A: rows in a few groups, each row roughly a mix of its group's directions:
A (87 x 10):
12,17,-1,-21,19,-12,20,13,-19,-6
18,-4,9,26,-9,-6,-28,4,-6,-17
4,12,5,20,21,16,-19,-7,-15,20
-15,-16,-2,6,-32,-21,12,9,12,-4
35,-17,6,0,12,2,24,5,6,5
-16,5,-17,-10,20,28,-8,-1,-21,1
-25,-13,3,18,11,-2,6,-22,17,17
27,2,27,-3,-6,-2,5,17,23,2
-29,-5,-10,-1,-21,24,-10,-16,3,-3
35,1,-11,-5,12,11,25,3,5,6
34,0,8,10,10,-18,-14,-19,6,-4
-30,11,14,13,-9,3,-14,3,-21,14
10,-10,9,0,9,-41,-8,-4,-11,11
-11,-29,-16,4,0,16,-20,13,-6,-16
0,6,-27,-14,-11,0,-2,-7,-14,-32
20,2,1,-12,-8,7,6,-6,-36,18
0,24,17,-14,-5,17,0,-16,25,8
-20,7,-12,-2,16,32,-1,-5,-17,13
0,4,-5,-33,-10,-10,13,-5,14,-25
-3,1,6,9,15,-1,-17,-7,17,37
27,10,-1,1,28,-6,-10,-21,-13,-1
1,11,-24,-20,0,3,20,-15,20,-14
-6,4,-5,14,8,-17,18,17,-29,16
0,-12,6,-3,7,-7,14,24,12,-34
3,2,-14,7,20,-16,-29,9,22,-5
-15,7,-15,0,-32,-18,-14,2,-2,16
-29,4,-2,12,-2,-9,-19,13,24,-11
22,26,-7,18,-21,-11,6,13,0,-3
14,-5,32,17,4,13,9,17,-15,-3
21,6,-16,17,11,14,13,15,24,3
-17,-3,19,11,0,-23,-15,-7,-22,18
12,17,-12,8,-13,7,-19,32,-2,-9
-12,-2,-9,-7,-15,-27,22,6,24,6
-4,19,11,-9,-12,6,-20,-24,24,-6
-12,22,7,3,5,10,24,-1,-8,30
24,12,12,-4,-1,20,12,3,-30,4
14,-4,6,9,28,-20,13,-7,17,17
9,-1,7,-19,11,21,33,-14,1,-6
-15,27,5,-10,4,15,11,28,4,-9
-28,-4,18,-10,16,-3,22,-18,7,5
-2,-2,-14,9,25,13,-25,-5,-26,-1
15,-18,-25,-9,-12,-17,-12,-14,-8,15
-18,13,-7,-27,-13,-6,28,-4,4,-7
17,-22,-4,-11,3,6,15,-32,8,-7
36,-17,0,7,-1,-20,-11,-9,-7,-6
6,-9,32,12,17,9,11,3,4,23
-20,8,-5,7,4,28,-26,-17,-2,7
1,-14,7,18,-2,-31,-26,-9,-5,2
-27,-20,-11,-18,-16,-19,-2,1,-6,-11
-9,-10,2,-9,16,8,-8,20,23,-28
21,-18,-15,-10,5,9,20,-23,16,-2
28,26,-11,6,9,13,6,0,8,-18
-7,19,-7,-7,23,6,17,5,-29,12
-27,7,-18,9,-3,-3,-7,-30,-13,7
-23,-7,22,-7,11,-14,12,-21,-11,13
-16,-8,-26,7,1,2,0,-1,36,2
-10,3,15,-12,-8,40,13,0,5,1
29,-2,-27,-2,-6,22,9,3,13,-4
-11,2,15,-5,4,20,11,-5,24,29
-10,-19,13,0,-18,-21,23,17,-8,-7
-2,-17,17,-7,34,15,9,-11,12,4
8,5,11,7,28,20,-13,9,26,1
23,16,3,0,28,-7,-18,-11,-15,-3
13,7,20,-18,-2,5,0,33,14,-10
15,-10,12,9,-2,-9,14,1,-36,-14
-8,-8,-1,-6,-11,30,18,-14,22,12
-13,-3,4,4,-11,-24,3,8,23,29
2,-11,17,-6,33,23,9,-8,11,-1
-10,8,0,-13,15,21,33,-1,15,2
6,-2,1,-4,21,0,18,-28,9,25
-29,0,26,21,13,-10,-1,-9,4,7
32,-7,-13,7,-6,-17,-20,10,8,-15
8,-8,-7,13,17,-11,18,16,-29,12
7,22,24,-17,-6,0,15,19,17,5
-13,-10,-13,22,-8,-30,-10,0,-19,-2
-6,12,-8,-12,-29,24,3,-4,-18,-13
20,-27,-9,-5,4,19,11,-18,16,-5
-15,-5,6,-3,2,1,-4,26,35,-8
29,-10,6,11,7,-4,27,-11,6,17
-3,27,5,-9,9,-4,7,37,2,-4
-6,4,0,10,2,6,-40,-4,-6,22
4,14,-25,-18,9,21,0,-17,11,-17
-21,-17,-12,-9,3,-24,-4,-14,24,-1
-27,5,4,11,-4,17,1,27,-11,18
-26,-12,5,-1,-11,21,-4,-26,6,-15
-2,-9,8,-13,28,15,14,1,26,-13
17,18,-12,4,0,16,-12,-24,-25,5

one row of each group, then the others: which group is each in?
-5,-13,-5,-14,25,8,-3,7,15,-32
(37)
-15,8,-24,-2,-8,4,-11,23,27,-8
(18)
9,-14,-7,0,10,1,-35,8,-6,-25
(70)

-10,13,26,22,6,-16,-16,16,-10,0
(18)
-11,-7,16,5,-7,-28,-24,-6,-20,3
(18)
-1,3,26,7,-5,26,8,-4,-7,28
(37)
-16,-15,-14,3,-3,-16,-15,-6,31,-13
(18)
-27,4,7,-6,16,12,28,-9,12,12
(18)
7,-9,-18,23,8,-15,-3,-2,9,31
(18)
-15,2,22,34,-1,12,-15,-5,1,-10
(18)
-10,1,6,28,4,3,-2,-7,-14,34
(18)
3,7,1,19,14,13,9,-21,-10,30
(70)
